Each row has a name. Each question is about the rows just above it.

<45>: [103 157  87 138 156 124]
<2>: [123  95 117 117 149 120]
<48>: [172 115 122  82 169 163]
<68>: [138 164  93  79 171  78]
<193>: [ 92 173 127  79 158 106]
<19>: [ 89 137  79 150  93 104]
<15>: [153 103 131 107 167  98]
<143>: [146 154 106 134 111 168]
<41>: [177  93 175  96 128 128]
<100>: [164 115 158 153  84 155]
<84>: [103 166 159 116 142  86]
<177>: [105 107 162 172 158 154]
Count the entries of [164]:
1
Number of entries in [146]:
1
Count the entries of [ 92 173 127  79 158 106]:
6
Shuffled <68> with one entry gone: [138 171 164  79  93], missing
[78]
Number of entries in [103 157  87 138 156]:
5
<45> without one entry, shuffled: [124  87 138 156 157]. Gone:
[103]
Number of entries in [103 166 159 116 142  86]:
6

<205>: [114 139 158 115 152 142 140 114 113 115 160]
<198>: [108 148 152  97 154 124 137  79 145 136 138]
<174>: [137 119 106 146 108 118 118 154 136 137 109]
<35>: [107 154 138 104 151 162 137 110 121 109 149]
<170>: [155 101 111 155 103 105 115 157 131 146 102]
<142>: [153  92 116 163 105  97 116 161 128 146 110]
<34>: [ 92 162 153  87 163 151 142  76 138 117 149]
<49>: [149 103 114 151 111  95 120 148 144 147 100]
<175>: [ 92 162 153  87 163 151 142  76 138 117 153]
<77>: [154  95 115 157 108  97 113 148 136 146 104]
<157>: [121 130 151 126 146 138 138 110 114 115 153]
<205> without one entry, shuffled: [115 152 160 142 114 114 158 140 139 115]. Gone:
[113]
Number of entries in [121 130]:
2
How many entries does [149 103 114] have?
3
<205> without one entry, shuffled: [160 140 113 152 114 115 139 115 142 114]. Gone:
[158]
Shuffled <205> with one entry gone: [114 115 152 115 139 142 140 160 113 114], missing
[158]

<160>: [139 129 125 113 124 123 120 135 109 143 131  93 118 101 141 124 116 134
 125 101 146 120 104 130 119]
<65>: [163 112 107 118 120 147 148 122 148 126 123 106 126 117 168 130 116 106
 146  90 149 154 107 123  94]
<70>: [130 135 163  74 117 113 114 138 103 138 103 123 118 105 134 152  99 103
  96 156 137 128 103 154  87]
<32>: [154 152 119 134 128 146 151 108 108 128 118 164 134 141 127 135 137 118
 153 127 106 166 120 133 147]
<52>: [ 90 108 108 116 132 105 112 139 154 119 125  95 114 126 103 101 138 132
  93 153 131 106 133 140 124]
<27>: [154 152 119 134 128 146 151 108 108 128 118 160 134 141 127 135 137 118
 153 127 106 166 120 133 147]
<75>: [146 130 161  98 116 138 155 104 101 123 116 173 148 149 137 149 134 108
 118 145 146 165 144 121 151]
<69>: [105 139 113 114 127 112 135 106  91 146 135 124 128 138 100 105 147 137
 110 134 120 153 132 128 167]
<119>: [ 90 108 108 116 132 105 112 139 154 119 125  95 114 126 103 101 138 132
  93 153 131 106  91 145  84]
<117>: [136 138 106 123 131 138 136 127 151 117 108 128 115 125 137 123 126 106
 140 136 108 145 108 148  96]
<65> without one entry, shuffled: [148 123 106 117 118 126 123 168 148 149 107 120 154 146 122 107 112 126
 130 147 106  94  90 163]. Gone:
[116]
Number of entries in [139 129 125 113 124 123 120 135 109 143 131  93 118 101 141 124 116 134
 125 101 146 120 104]:
23

<78>: [121 122 126 126 113 112 140 114 113 114 118 131 122 104 132 116 120 121
 124 120 129 142 120 128 135 133 133]
<113>: [121 122 126 126 113 112 140 114 133 114  95 131 122 137 131 116 120 121
 124 143 142 142 120 128 135 133 133]
<36>: [128 129 128 121 143 119 112 133 141 118 142 129 131 128 129 169 134 141
 136 134 129 131 132 124 131 120 131]
<78> without one entry, shuffled: [124 128 122 120 114 122 104 126 121 118 120 114 135 121 140 116 113 126
 131 120 113 133 112 142 133 132]. Gone:
[129]
Shuffled <78> with one entry gone: [120 121 142 116 133 133 114 120 113 126 120 131 126 132 104 114 113 124
 140 128 112 129 122 122 121 118], missing
[135]
Count the entries of [121 122 126 126 113 112 140 114 133 114  95 131 122 137]:
14
Shuffled <36> with one entry gone: [132 131 129 120 128 131 142 128 124 136 131 118 129 112 129 131 134 129
 169 143 121 133 128 141 134 141], missing
[119]
<36> without one entry, shuffled: [141 119 133 112 128 131 120 141 128 129 134 128 136 169 129 124 129 143
 131 129 118 132 131 131 134 121]. Gone:
[142]
Shuffled <113> with one entry gone: [137 112 114 133 122 114 122  95 116 126 121 140 126 128 113 120 131 131
 133 124 142 133 120 135 121 142], missing
[143]

